0: [24 49 44 35 29 47 54 53 44 38 54 56]
1: [48 56 48 49 57 40 31 44 33 47 53 40]
2: [35 43 34 47 32 54 75 26 52 53 47 40]
3: [52 46 64 29 41 63 58 60 46 28 54 59]
4: [51 59 33 60 61 58 33 48 34 48 52 43]
5: [59 71 77 71 57 31 58 60 33 41 73 37]
6: [40 60 61 72 64 42 32 61 46 44 61 45]
7: [44 60 49 55 55 49 33 48 34 40 55 29]
8: [28 43 50 71 43 54 55 42 78 60 43 37]
9: [49 36 37 42 35 56 75 35 55 43 46 71]
10: [65 38 37 55 54 76 59 34 63 54 44 62]
11: [41 46 75 46 18 57 50 47 52 39 44 59]
12: [39 36 32 54 36 45 67 39 80 49 52 40]
13: [53 74 53 35 61 39 41 58 41 64 41 48]
14: [66 47 55 39 44 61 66 60 59 44 65 58]
15: [28 49 37 47 32 47 63 36 71 62 33 47]
16: [41 57 52 39 53 63 51 45 45 55 41 30]
17: [56 58 71 74 58 48 37 55 60 46 64 40]
18: [62 43 56 31 38 61 59 44 58 49 59 57]
19: [44 53 50 38 64 49 31 44 33 45 56 34]
20: [63 81 62 35 65 27 43 57 67 60 52 42]
21: [57 63 70 69 61 35 38 66 58 45 64 45]
22: [80 56 14 47 61 54 40 36 52 45 33 61]
23: [50 59 41 32 47 43 51 49 35 44 63 54]
24: [53 36 44 38 56 66 69 50 54 40 45 78]
25: [35 47 36 52 26 45 71 22 36 54 49 52]
26: [54 45 64 30 42 61 57 61 48 31 52 60]
27: [43 60 70 39 36 33 37 46 46 47 52 56]
28: [58 65 47 43 58 32 46 31 63 63 42 50]
29: [42 37 44 47 38 45 80 49 63 35 54 62]
30: [42 23 48 45 29 58 66 26 72 59 36 57]

[68 43 37 54 50 87 57 30 55 35 45 63] 10 24 9
[65 47 58 38 43 60 68 63 59 43 67 57] 14 18 26
[61 56 36 48 54 62 46 42 42 52 48 47] 4 16 1
[40 23 74 68 54 62 60 82 54 83 33 52] 8 16 17
[56 37 42 35 54 68 71 48 54 35 49 79] 24 9 14
[44 48 73 44 24 54 50 48 52 38 44 55] 11 27 26
[56 62 34 60 65 59 31 49 33 47 53 42] 4 7 1
[48 37 37 43 34 55 77 35 55 43 46 70] 9 29 24
[55 38 44 39 55 64 68 49 54 37 50 75] 24 9 14
[57 63 69 67 60 34 39 65 57 43 64 45] 21 17 6
[57 64 46 44 57 31 47 31 64 63 42 49] 28 20 13
[35 49 37 51 25 47 73 20 33 53 50 55] 25 2 9
[77 45 27 52 54 84 57  8 54 44 49 62] 10 22 9
[35 47 40 53 28 48 71 24 36 55 48 56] 25 2 9
[37 37 74 83 70 51 47 65 72 93 20 59] 8 17 6
[37 58 54 38 53 60 51 49 44 56 41 26] 16 19 7
[55 34 81 38 19 61 40 46 44 31 43 55] 11 26 3
[63 76 61  6 62  0 43 60 55 45 41 45] 20 13 28
[42 61 72 38 35 31 35 46 47 47 50 56] 27 11 1
[56 70 34 43 58 31 45 59 47 56 41 55] 13 28 23
[61 47 74 59 66 67 63 77 77 79 47 64] 14 17 21
[30 44 51 71 44 56 56 44 78 62 41 40] 8 15 12
[73 50 48 58 50 83 49 26 36 38 50 57] 10 4 18
[30 40 52 71 44 53 54 44 77 64 39 39] 8 15 12
[36 58 63 73 63 42 34 62 48 43 62 48] 6 21 17
[53 79 51 31 61 38 40 58 39 63 43 47] 13 20 1
[62 56 36 48 55 60 45 45 43 51 49 46] 4 1 16
[44 62 46 55 57 47 31 48 33 41 56 26] 7 1 19
[35 41 69 54  7 73 33 39 47 54 49 56] 11 27 0
[62 62 35 58 66 59 36 40 39 51 60 42] 4 1 7
[58 65 46 43 58 31 47 30 64 65 41 50] 28 20 13
[55 61 35 57 62 57 32 50 31 47 54 44] 4 1 7
[68 47 61 58 47 63 59 57 23 51 77 63] 14 23 18
[41 58 62 72 64 45 31 61 48 44 60 47] 6 17 21
[37 39 57 40 29 57 47 58 66 41 41 49] 11 0 26
[39 25 71 68 53 62 60 78 56 81 32 51] 8 16 17
[37 40 65 65 66 63 43 67 64 77 33 56] 8 6 16
[37 60 63 75 65 40 31 63 47 43 62 45] 6 21 17
[61 48 73 57 64 66 62 76 73 75 48 63] 14 17 21
[63 53 39 57 56 76 59 39 44 47 36 59] 10 24 4
[70 46 30 54 55 64 54 37 51 50 43 62] 10 22 24
